In the rows, zero is written as 128.
Rows swapped in pairs by one turn or mirror: which row each one swaps with
z_906: [146 120 100 161  95 130 135 143 145 110 131 113 143 128 132 127 110 135
 101 104 104 144]
z_551: [124 140 187 119 115 106 126 151 132 133 149  92 130 123 123 144  99 135
 138 116 100 165]
z_177: [139 129 127 120 121 115 108 148 146 140 150  88 121 140 177 114  99 136
 137 130 122 126]
z_423: [106 132 182 132 123 134 115 126 151 154 127 123 135 151 119 127  91 105
 148 119 130 121]
z_318: [147 100 154 128  98 101 104 142 103 120 129 108 145 129 123 151 100  99
 126 131  95 125]
z_414: [138 160 136 145 103  83 126 144 138 138 141 144 120 110 111 128  74 100
 160 126 140 127]
z_240: [156 149 138 142 113  98 116 145 140 150 144 114 128 129 144 124  62 100
 157 116 141 129]
z_764: [124 120 113 119 122 137 129 142 156 128 143 116  96 155 155 128 129 143
 128 131 104 138]
z_544: [150 150 133 138 105  96 114 151 139 144 143 109 131 123 150 123  66 101
 159 115 142 115]
z_384: [122 150 121 158 115 120 167 148 128 114 170 151 123 111 103 106  97 124
 143 138 131 120]
z_325: [123 148 128 156 113 123 158 153 123 118 170 149 119 115 100 101  97 124
 144 144 131 127]
z_686: [134 134 154 105 109  96 132 135 154 143 133 116 103 120  97 141 115 144
 124 141  99 141]
z_224: [139  95 148 121 102 107 108 140 104 117 134 116 147 131 124 161  97 108
 123 130  92 129]
z_717: [129 107 160 150  97 128 117 118 137 138 108 132 124 125 106 117 104 118
 104 136 129 136]
z_293: [149 116 129 166  88 126 125 138 134 125 107 133 136 114 123 118 111 133
  96 125 110 140]
z_161: [148  98 134 117  94 108 131 135 109 116 127 116 142 139 108 152 102 109
 118 108  94 145]
z_704: [124 140 130 110 123 131 111 139 157 143 105 130 109 154 126 126 131 130
 138 129 113 130]
z_91: [128 112 129 115 107 109 141 137 148 137 128 124 104 121 110 138 116 163
 117 143  93 122]
z_178: [133 131 142 128 120  86 150 146  97 103 142 110 130 138 142 100 101 101
 138 136 151 131]
z_213: [148 164 131 141 111  92 131 146 140 138 152 138 118 110 115 121  72 101
 157 120 142 132]
z_438: [121 147 116 156 109 113 155 151 126 121 167 151 125 109  97 112  89 117
 142 134 130 125]
z_443: [125 148 117 137 139 139 136 149 135 109 155 140 115 125 113 140 102  98
 150  92 126 158]
z_788: [146  95 143 124  91  98 117 139  99 123 138 112 141 135 119 150 107 109
 119 124  94 137]
z_744: [147 115 146 158  95 124 124 130 133 128 100 116 129 117 116 116 112 130
 100 140 121 142]
z_940: [123 132 190 120 127 102 119 132 137 140 142  99 132 132 129 141  93 136
 132 106 108 159]
z_109: [125 122 145 127 118  77 143 142  92 115 146 119 131 140 137 103 104  98
 143 138 154 118]
z_244: [129 110 113 116 105 110 142 150 148 140 131 126 114 116 119 146 114 161
 123 142  90 124]
z_88: [116 148 118 156 117 152 131 162 114 128 146 162 139 124 129 123 112 126
 140 103 120 151]
z_492: [146 130  91 131 111 124 127 144 158 119 143 112 134 146 137 130 100 118
 130  82 102 142]
z_20: [130 132 176 106 114  91 123 133 158 140 139 114 109 125 112 140 104 139
 125 128  97 152]
z_766: [125 129 151 123 127  79 147 150 100 105 139 105 132 129 142 105 106  97
 144 136 147 129]
z_197: [ 94 118 115 147 123  97 142 119 146 110 166 115 146 110 131 137 106 110
 135 131 150 138]
z_79: [127 135 121 108 122 129 126 143 154 139 109 120 102 156 130 119 131 137
 134 133 108 136]
z_73: [130 128 173 109 112  87 127 129 155 133 134 111 101 125 105 145 105 136
 126 128 100 157]
z_617: [114 140 153 158 117 147 154 165 121 111 163 120 131 134 114  92 108 134
 123 127 105 132]
z_218: [129 106  93 120 113 125 139 159 146 139 139 118 129 126 148 139  92 144
 136 117 106 101]
z_156: [109 114 108 132 112  94 156 111 149 118 151 114 139 116 123 131  92 103
 132 115 155 149]
z_731: [129 130 144 136 122  82 145 153 102 104 144 105 132 132 143  99  96 102
 146 129 156 131]
z_110: [129 133 150 134 122  84 147 147  99 110 141 113 129 138 135 105 106 106
 145 141 156 121]
z_36: [115 147 114 145 135 143 135 150 130 116 162 155 128 125 109 140 104 100
 152 105 121 151]
z_277: [144  95 146 126  94 102 114 143 106 118 139 106 144 131 118 159 100 109
 125 126  94 136]
z_381: [143 131 124 120 114 124 149 136 146 133 124  94 123 136 122 130  74 104
 142  84 135 157]
z_621: [118 126 150 125 123  94 149 131 111 117 140 138 124 154 127 103 100  93
 143 141 157 111]
z_640: [109 135 168 147 146 139 127 145 140 123 136 148 126 151 131 107 121 131
 130 106 127 119]
z_802: [137  93 156 131  99  99 101 142 113 122 132 103 146 135 129 154 102 110
 120 126  93 127]
z_266: [122 148 117 150 132 148 133 153 126 117 158 162 128 129 121 128 109 104
 149 100 125 148]
z_523: [128 126 113 105 120 135 121 141 154 131 125 121 105 159 141 124 134 138
 126 127 101 142]
z_624: [135 160 127 146 116  96 142 146 141 134 156 148 117 103  93 131  82 107
 155 129 139 123]
z_276: [119 130 136 117 121 108 142 129 121 123 142 139 118 168 128 118 112  90
 162 115 147 104]
z_189: [125 120 111 117 120 142 124 148 152 134 138 113 105 159 160 123 124 141
 128 131 112 136]
z_911: [130 140 161 150 126 140 116 159 109 130 160 120 155 115 142 125  94 131
 130  97 116 152]
z_160: [151 113 141 116 103 126 139 131 111 123 123 125 126 157  95 148 112 104
 128  88 102 145]
z_223: [148 148 137 138 109  95 117 162 139 143 142 111 119 121 150 128  69 103
 164 127 141 119]
z_95: [129 134 192 120 116 109 126 148 136 126 147  93 129 127 131 139  97 136
 130 107 104 156]
z_501: [ 92 120 121 149 128 100 150 121 149 105 167 129 132 120 142 122 114 126
 133 138 144 125]
z_201: [ 96 125 140 160 137 123 139 135 146 112 148 137 140 134 147 113 120 138
 121 129 142 110]
z_760: [133 116 123 121 103 113 146 142 149 137 126 123 115 121 116 136 115 156
 118 144  85 118]
z_281: [117 146 121 154 126 157 136 162 115 122 157 151 143 130 129 122 107 126
 140 106 121 153]

z_318 swaps with z_766
z_640 swaps with z_492
z_617 swaps with z_218
z_523 swaps with z_266
z_704 swaps with z_443

Rows swapped in pairs by one turn or mirror: which row each one swaps with
z_352: [132 153 127 122 159 105 107 139 145 124 135 107 144 112 107  92]
z_848: [126 125 112 128 103 103  80 116 141 143 142 126 135 121 105 114]
z_471: [ 91 118  87 137 146 105 114 134 130 112 158 120 136 138 119 113]
z_770: [148 140 119 165 141 118 120 117 171 115 141 128 116 142 124 128]
z_890: [126 117 119 141 101  99 129 130 120 153 173 137 136 140 147 135]
z_922: [127 117 121 151 128  89 143 129 151 182 141 125 118 122 100 117]
z_74: [118 133 161 126 123 105 149 134  99 157 136 115 124 114 133 112]
z_968: [126 137 108 138 130 101 103 109 157 136 139 150 116  98 147  92]
z_343: [123 125 111 140 125 104  95 121 154 139 135 139 103  99 149  89]
z_130: [126 151 149 136 149 111 141 111 132 113 122 112 130 104 113  95]
z_729: [ 84 118 123 128 127 148 132 130 148 132 144 130 132 133 166 117]
z_610: [134 157 140 127 159 109  98 140 144 125 127 114 131 112 110  98]
z_982: [131 160 137 118 145 103 109 130 144 126 135 105 145 106 125  86]
z_362: [126 115 125 146 101  99 147 116 124 149 158 139 134 135 158 140]
z_301: [134 120 122 144 101  92 156 133 124 148 163 133 127 142 152 131]
z_620: [ 89 122 133 140 142 145 148 128 152 138 140 124 126 144 157 134]
z_935: [111 125 125 158 117  97 145 137 155 187 129 119 118 127 119 110]
z_237: [148 133 104 156 145 108 103 122 172 122 138 131 130 140 120 133]
z_116: [123 123 159 118 130 116 154 131 104 154 131 111 121 114 142 117]
z_412: [122 134 149 149  97 124 142  96 153 149 122 121 117 125 126 123]
z_682: [121 125 152 122 130 101 146 130  94 160 143 108 134 118 129 112]
z_540: [ 91 114  89 144 140 117 131 135 140 120 139 110 127 147 104 109]
z_778: [120 120 120 150 123  98 146 132 148 189 127 128 114 130 113 125]
z_945: [ 90 123 128 132 142 146 147 124 142 121 136 132 131 127 164 121]
z_316: [ 99 125 125 131 129 151 151 127 143 121 135 122 105 132 161 111]
z_187: [ 92 119  95 148 142 119 118 141 152 126 134 107 132 149 102 124]
z_903: [148 130 102 133 138  96  91 136 152 119 152 130 138 141 132 133]
z_379: [130 119 153 113 134 114 142 134 110 160 122  99 112 119 125 118]
z_433: [ 81 121 122 134 116 135 135 121 135 123 145 128 129 124 168 121]
z_28: [137 152 142 128 167 121 103 129 146 125 126 111 133 112 121  96]
z_937: [ 93 115  91 134 151 112 126 145 132 127 145 115 143 142 105 117]
z_117: [122 121 148 116 132 107 148 132  98 158 130 109 126 123 115 124]
z_698: [146 144 104 160 140 103 112 132 176 125 134 131 119 141 133 128]
z_93: [ 97 125  89 129 132 115 122 157 137 135 154 109 142 145 107 105]
z_157: [132 128 125 135 130 108 110 109 160 143 146 149 112  92 150  98]
z_349: [130 160 141 116 156 118 109 125 146 118 129 117 143 106 125  96]
z_78: [123 123 150 106 137 118 110 147 109 163 136 120 146 112 120 123]
z_171: [155 140 109 150 145 109 107 135 172 118 144 133 120 142 134 123]
z_430: [128 120 115 146 100  90 141 128 125 153 156 137 123 135 161 137]
z_6: [135 130 137 151 114 101 166 116 138 138 144 124 128 146 154 143]

z_187 swaps with z_433
z_78 swaps with z_130
z_620 swaps with z_471
z_698 swaps with z_430

